In the data rows, the value 128 means zero.
Here are some points:
tensor([ 84, 121, 130, 135, 121, 133, 139, 117, 110, 124, 130, 116, 142, 136, 129, 138, 127])
tensor([147, 122, 139, 129, 154,  75, 200,  84,  99,  95, 122, 108,  78,  82, 150, 118, 124])
tensor([109, 109, 116, 123,  86, 136, 116, 111, 143, 115, 102,  97, 126, 116, 144, 135, 140])
tensor([ 54,  97, 168, 157, 114, 119, 113, 111, 141, 118, 119, 114, 141, 140, 148, 129, 189])
tensor([168, 162, 146, 131, 134, 127, 125, 178, 125, 151, 149, 179, 134, 146,  99, 111,  87])
tensor([146, 152, 127, 149, 105,  94, 197, 168,  97, 152, 149, 131, 160, 128,  86, 103,  69])
tensor([119, 120, 130, 123, 130, 138, 109,  85, 165, 106, 114, 123,  65,  97, 115, 134, 159])
tensor([169, 152, 175, 126, 146,  93, 146, 118, 134, 125, 120, 143,  65,  72, 120,  89, 123])
tensor([119, 124, 147,  64, 208, 132, 144,  14,  88,  51, 135, 126,  68,  62, 191, 188, 181])
tensor([127, 128, 148, 147, 137,  84, 202,  69, 146, 138, 120,  78,  56,  82,  93, 105, 129])
tensor([116, 125, 131, 114, 133, 172,  45, 164, 125, 109, 148, 177, 180, 166, 166, 161, 152])
tensor([179, 128, 129, 128, 111,  85, 150, 141, 109, 117, 118, 136, 105,  99, 140, 111,  94])
tensor([158, 125, 138,  91, 171,  98, 163,  57, 106,  86, 130, 113,  64,  79, 167, 147, 138])
tensor([ 88, 145, 141, 147, 115, 158, 100, 166, 149, 151, 136, 155, 166, 170, 116, 125, 138])
tensor([164, 162, 130, 151,  75, 119, 127, 244, 152, 199, 133, 160, 186, 170,  72,  76,  56])
tensor([190, 114, 129, 124, 149,  76, 148, 120,  77, 102, 119, 151, 106,  89, 169, 130, 113])
tensor([149, 141, 122, 129, 155,  99, 165, 141,  87, 160, 158, 149, 133, 129, 102, 131,  97])
tensor([ 73,  99, 145, 110, 148, 160,  63, 107, 164, 123, 124, 112, 158, 147, 182, 162, 180])
tensor([216, 168, 137, 117, 115,  72, 198, 165, 127, 179, 131, 131,  98, 101,  83,  71,  27])
tensor([106, 113, 136, 127, 133, 140, 100, 116, 127, 113, 114, 122, 149, 141, 172, 135, 158])
tensor([ 82, 132,  95, 146,  72, 186,  61, 193, 199, 185, 121, 139, 185, 205,  69, 114, 145])
tensor([110, 138,  90, 108, 141, 184, 104,  99, 134,  94, 141, 146, 129, 119, 114, 169, 133])
tensor([161, 156, 128, 158,  75, 104, 153, 221, 132, 184, 133, 154, 163, 138,  82,  78,  63])
tensor([107, 142, 129,  73, 150, 193,  44, 119, 169, 106, 121, 136, 162, 140, 199, 156, 161])
tensor([188, 158, 104, 109, 120, 107, 189, 149, 105, 129, 137, 126, 116, 110, 100, 115,  62])
tensor([112, 108, 103, 139,  86, 128, 131, 171, 115, 123, 118, 113, 207, 163, 146, 109, 103])
tensor([101, 126, 120, 141, 128, 148, 103, 125, 144, 126, 124, 132, 124, 145, 116, 140, 154])
tensor([154, 138, 159, 113, 182, 107, 177,  77, 117,  77, 130, 128,  63,  87, 148, 126, 132])
tensor([119, 129, 107, 134, 126, 156,  84, 149, 146, 136, 134, 145, 142, 155, 106, 128, 127])
tensor([123, 119, 125, 131,  89, 161,  75, 146, 144, 117, 112, 136, 165, 144, 157, 136, 137])
tensor([181, 136,  98, 126, 124,  88, 172, 165,  96, 148, 140, 137, 135, 124, 106, 107,  73])
tensor([123,  99, 106, 149,  95, 125,  96, 156, 146, 146, 113, 104, 173, 156, 138, 115, 135])
tensor([153, 121,  99, 159, 102,  98, 184, 126, 107, 111, 120, 116, 109, 122,  77, 104,  80])
tensor([ 64, 120,  94, 129,  76, 200,  64, 163, 131, 121, 130, 138, 201, 177, 127, 155, 139])
tensor([148, 148, 130, 123, 115, 159,  59, 176, 121, 143, 124, 186, 160, 144, 139, 133, 123])
tensor([132, 126, 113, 161,  95, 109, 139, 186, 132, 152, 130, 135, 160, 161,  89,  98,  98])
tensor([127, 137, 139, 104, 195, 132, 132,  84,  93, 120, 147, 146, 103, 109, 144, 169, 146])
tensor([149, 143, 119, 132, 124, 141,  79, 183, 168, 195, 141, 144, 162, 164,  89, 122, 107])
tensor([227, 157, 109, 176,  86,  30, 255, 193,  61, 133, 143, 148, 121, 102,  43,  64,   3])
tensor([ 35, 120,  97, 133,  87, 246,  34, 155, 154,  90, 131, 150, 223, 199, 149, 182, 184])
tensor([116, 121, 131, 121, 125, 115, 128, 124, 123, 149, 132, 101, 143, 120, 143, 133, 130])
tensor([118, 145,  89, 127, 117, 192,  45, 178, 164, 182, 146, 167, 180, 186,  95, 136, 145])
tensor([183,  91, 140, 127, 185,  47, 180,  62, 120, 104, 110,  98,  29,  70, 146, 110, 144])
tensor([163, 116, 118, 118, 194,  85, 225,  41,  75,  52, 126, 115,  43,  70, 143, 151, 127])
tensor([196, 127, 139, 146, 124,  88, 180, 139, 113, 126, 121, 126, 101, 112, 114,  95,  86])
10 more points follow, each with its number after it:
tensor([202, 115, 161, 111, 185,   9, 245,  42, 108, 122, 103,  69,   0,  15, 145,  89, 116]) 0
tensor([161, 140, 134, 108, 173, 126,  90, 109, 167, 154, 138, 134,  92, 117, 128, 119, 137]) 1
tensor([171, 116, 137, 164, 127,  89, 158, 138, 128, 121, 124, 139,  88, 120, 103,  99, 108]) 2
tensor([180, 149, 114, 148,  59, 102, 171, 186, 124, 184, 118, 121, 128, 126,  79,  85,  58]) 3
tensor([113, 117, 104, 152,  99, 128, 116, 151, 121, 109, 123, 144, 149, 140, 119, 136, 139]) 4
tensor([ 96, 101, 110, 131, 123, 148, 114, 101, 137,  85, 119, 101, 125, 133, 132, 150, 153]) 5
tensor([151, 111, 140, 116, 139,  81, 181,  78,  88, 105, 119,  96,  82,  90, 163, 127, 132]) 6
tensor([180, 158, 124,  96, 150,  92, 209,  86,  71,  96, 130, 119,  80,  80, 144, 136,  91]) 7
tensor([ 97, 119, 108, 145,  53, 142,  92, 209, 147, 164, 101, 115, 191, 168, 102, 116, 125]) 8
tensor([154, 129,  86, 111,  99, 134, 182, 113, 111,  97, 122,  99, 116, 123,  96, 132,  79]) 9
Which of these numbered points is nearest to each point below, ignoring the 2 directions in which the first points spread most? Its number follows each.
tensor([116, 119, 141, 127, 119, 127, 120,  89, 134, 118, 115, 113,  88,  91, 143, 128, 163]) > 3
tensor([ 76, 108, 115, 131, 115, 182,  70, 139, 128, 102, 132, 159, 177, 168, 141, 168, 157]) > 4
tensor([206, 170, 150, 124, 176, 105, 152, 111, 140, 148, 141, 163,  49, 105,  74,  98, 107]) > 1
tensor([152, 117,  79, 132, 108, 142, 135, 121, 122, 105, 121, 129, 107, 131,  97, 141, 110]) > 9
tensor([125, 132, 108, 120,  86, 146, 117, 158, 148, 163, 120, 105, 163, 141, 115, 123, 113]) > 3
tensor([127, 156, 115,  79, 113, 158, 137, 142, 122, 131, 132, 110, 178, 137, 150, 142, 105]) > 7
tensor([ 36,  96,  90, 141,  80, 201,  64, 125, 155, 107, 124, 109, 205, 185, 134, 177, 156]) > 5
tensor([ 74,  98, 143, 136, 105, 139, 115, 128, 150, 108, 102,  91, 161, 142, 159, 123, 164]) > 8
tensor([ 48, 104, 130, 160,  82, 160,  91, 172, 161, 127, 114, 110, 189, 183, 132, 128, 166]) > 8
tensor([118, 123, 134,  89, 197, 169,  83,  33, 151,  89, 134, 132,  55, 100, 166, 166, 197]) > 1
tensor([136,  96, 157, 120, 168,  74, 156,  66, 138, 122, 123,  89,  55,  77, 160, 115, 156]) > 0
tensor([122, 145, 114, 114, 112, 182,  79, 161, 126, 128, 150, 167, 171, 166, 125, 149, 125]) > 7
tensor([ 70, 105, 107, 119, 129, 184, 104,  71, 127,  37, 125, 135, 130, 141, 136, 189, 160]) > 9
tensor([224, 144, 105, 166, 108,  27, 255, 166, 106, 185, 130,  96,  93, 118,  25,  56,  16]) > 5
tensor([132, 124, 127, 132, 121, 120, 117, 164, 172, 185, 111,  97, 169, 152, 133,  96, 119]) > 0
tensor([129,  92, 155, 143, 149, 102, 130,  59, 146,  86, 109, 115,  42,  88, 146, 123, 173]) > 2
tensor([ 79,  86, 114, 128, 124, 172,  52,  94, 130,  87, 119, 133, 134, 136, 169, 171, 205]) > 4
tensor([ 98,  93, 129,  94, 167, 154,  89,  76, 137,  98, 129,  95, 135, 137, 200, 168, 184]) > 6
tensor([112, 140, 163,  82, 183, 160,  87,  49, 161,  94, 114, 133,  56,  90, 174, 145, 198]) > 1
tensor([127, 143, 123, 151, 116, 138, 122, 142,  96, 122, 131, 161, 142, 140, 130, 137, 125]) > 4
tensor([141, 136, 158, 125, 158, 127,  87, 143, 144, 158, 139, 169, 114, 121, 124, 110, 153]) > 1
tensor([ 74, 112, 144, 147, 120, 179,  25, 136, 171, 122, 119, 148, 159, 162, 143, 156, 182]) > 2
tensor([171, 163, 112, 115,  96, 104, 200, 158,  79, 146, 129, 137, 145, 123,  97, 107,  55]) > 7
tensor([ 97, 127, 111,  95, 133, 167,  96, 115, 106, 110, 141, 125, 167, 132, 168, 178, 140]) > 7
tensor([142, 130, 124, 105, 138, 124, 122,  88, 124, 112, 139, 126,  88,  83, 134, 144, 140]) > 3
tensor([152, 121, 139, 113, 143,  88, 142,  89, 140, 125, 103,  88,  61,  82, 146, 116, 152]) > 0
tensor([139, 107, 156, 131, 182,  98, 129,  46, 122,  83, 125, 145,  30,  61, 158, 135, 171]) > 2
tensor([ 49, 131, 147, 196,  51, 139, 114, 220, 144, 182, 132, 132, 223, 193,  62,  97, 124]) > 8
tensor([ 99, 128, 129, 165,  79, 158,  70, 191, 128, 145, 126, 167, 197, 183, 120, 134, 125]) > 4
tensor([175, 137, 135, 165, 114,  94, 148, 171, 128, 151, 119, 151, 107, 122,  83,  94,  88]) > 2
tensor([137, 158, 104, 137,  68, 145, 136, 224, 108, 160, 148, 144, 218, 178,  91, 114,  57]) > 7
tensor([151, 145, 135, 110, 119, 113, 121, 148, 158, 177, 118,  95, 144, 134, 137,  97, 106]) > 0
tensor([152, 144, 108, 115, 130, 102, 205, 150,  67,  93, 148, 151, 145, 113, 122, 130,  63]) > 7
tensor([164, 167, 149,  94, 170, 109, 178, 115,  99, 146, 155, 143, 113, 101, 132, 123,  97]) > 7
tensor([142, 156, 121, 116, 134, 121, 173, 153,  96, 144, 146, 125, 157, 141, 119, 120,  84]) > 7
tensor([147, 101, 148, 139, 170,  84, 137,  72, 125, 114, 121, 121,  52,  84, 139, 118, 152]) > 2
tensor([167, 137, 116, 153,  93, 127,  98, 186, 138, 147, 120, 166, 141, 164,  98, 105, 106]) > 2
tensor([ 85, 122, 136, 112, 131, 179,  52, 127, 177, 148, 119, 121, 164, 148, 151, 136, 169]) > 0
tensor([114,  94, 108, 129, 124, 108, 159,  81, 113, 105, 117,  72, 104, 117, 137, 138, 129]) > 5
tensor([139, 134, 120, 105, 157, 115, 168,  77,  95,  98, 140, 117,  90,  89, 137, 143, 114]) > 7
tensor([147, 129, 111, 141, 118, 108, 162, 130,  99, 117, 126, 130, 118, 129, 113, 124, 110]) > 4
tensor([101, 100, 110, 151,  86, 190,  24, 177, 167, 110,  94, 149, 172, 187, 123, 136, 166]) > 2
tensor([135, 124, 119,  94, 143, 118, 154,  78, 122, 114, 118,  96,  96,  89, 151, 144, 135]) > 3
tensor([ 79, 117, 141, 134, 133, 177,  37, 121, 183, 120, 128, 125, 149, 153, 147, 149, 185]) > 2
tensor([191, 134, 112, 147, 130,  55, 239, 118, 117, 148, 118,  83,  78, 103,  63,  84,  72]) > 5
tensor([117, 121, 129, 132,  92, 121, 127, 149, 130, 141, 106, 104, 141, 131, 130, 117, 133]) > 8
tensor([166, 145, 167, 151, 123,  87, 139, 167, 155, 185, 124, 133, 105, 118, 106,  73, 111]) > 0
tensor([135, 101, 124, 119, 127, 124, 115, 119, 129, 114, 111, 103, 149, 132, 177, 131, 138]) > 6
tensor([100,  93, 142, 116, 136, 101, 171,  78, 125,  83, 102,  92, 113,  99, 177, 135, 167]) > 8
tensor([141, 146, 120, 115, 163, 159,  99, 107, 140, 133, 147, 146, 100, 130, 109, 141, 140]) > 1
tensor([135, 152, 112, 144,  96, 124, 158, 184, 140, 155, 138, 135, 139, 140,  60,  98,  83]) > 5
tensor([106, 111, 145, 117, 125, 123, 120, 102, 129, 109, 113, 108, 101,  91, 170, 142, 165]) > 8
tensor([167, 151, 150, 161, 128, 114, 129, 187, 144, 145, 145, 175, 145, 134, 106, 106,  92]) > 2
tensor([ 86,  80, 133,  66, 173, 173,  47,  15, 155,  49,  97,  92,  88,  81, 236, 187, 223]) > 3
tensor([ 83,  88, 141,  91, 186, 144, 102,   0, 150,  49, 104,  91,  41,  57, 194, 191, 221]) > 3
tensor([155, 113, 118, 141, 128, 138,  98, 140, 135, 114, 116, 156, 118, 139, 140, 125, 132]) > 2
tensor([193, 154, 160, 103, 176,  88, 187, 111,  62, 121, 146, 150, 102,  83, 163, 123, 103]) > 7
tensor([126, 107, 115, 126, 111, 154,  94, 144, 102,  67, 126, 145, 169, 156, 162, 148, 131]) > 4
tensor([ 99, 122, 169, 138, 143, 106, 168, 120,  91, 132, 131, 120, 143, 117, 155, 131, 136]) > 6
tensor([144, 163, 124, 112, 119, 155, 108, 184, 144, 162, 138, 148, 170, 166, 114, 114,  95]) > 7
tensor([144, 138, 154, 106, 175,  94, 170,  66, 134, 132, 131, 103,  92,  79, 163, 115, 134]) > 0
tensor([157, 132, 158, 135, 157, 113, 115, 104, 113, 104, 133, 166,  67,  84, 150, 124, 146]) > 2
tensor([180, 135, 108, 131, 115,  54, 228, 142,  83, 158, 134, 103, 115, 112,  94, 102,  43]) > 6
tensor([104, 113, 139, 162, 130,  84, 172, 139, 129, 154, 131, 102, 130, 143, 100,  94, 122]) > 8
tensor([140, 125, 131, 158, 107, 113, 134, 154,  97, 129, 135, 153, 148, 132, 119, 116, 114]) > 4
tensor([160, 143, 146, 130, 174, 109, 132, 102, 119, 149, 148, 157,  78, 109, 112, 118, 126]) > 1
tensor([ 99, 105, 175, 103, 194, 150,  91,  13, 140,  59, 115, 127,  34,  54, 203, 154, 226]) > 2
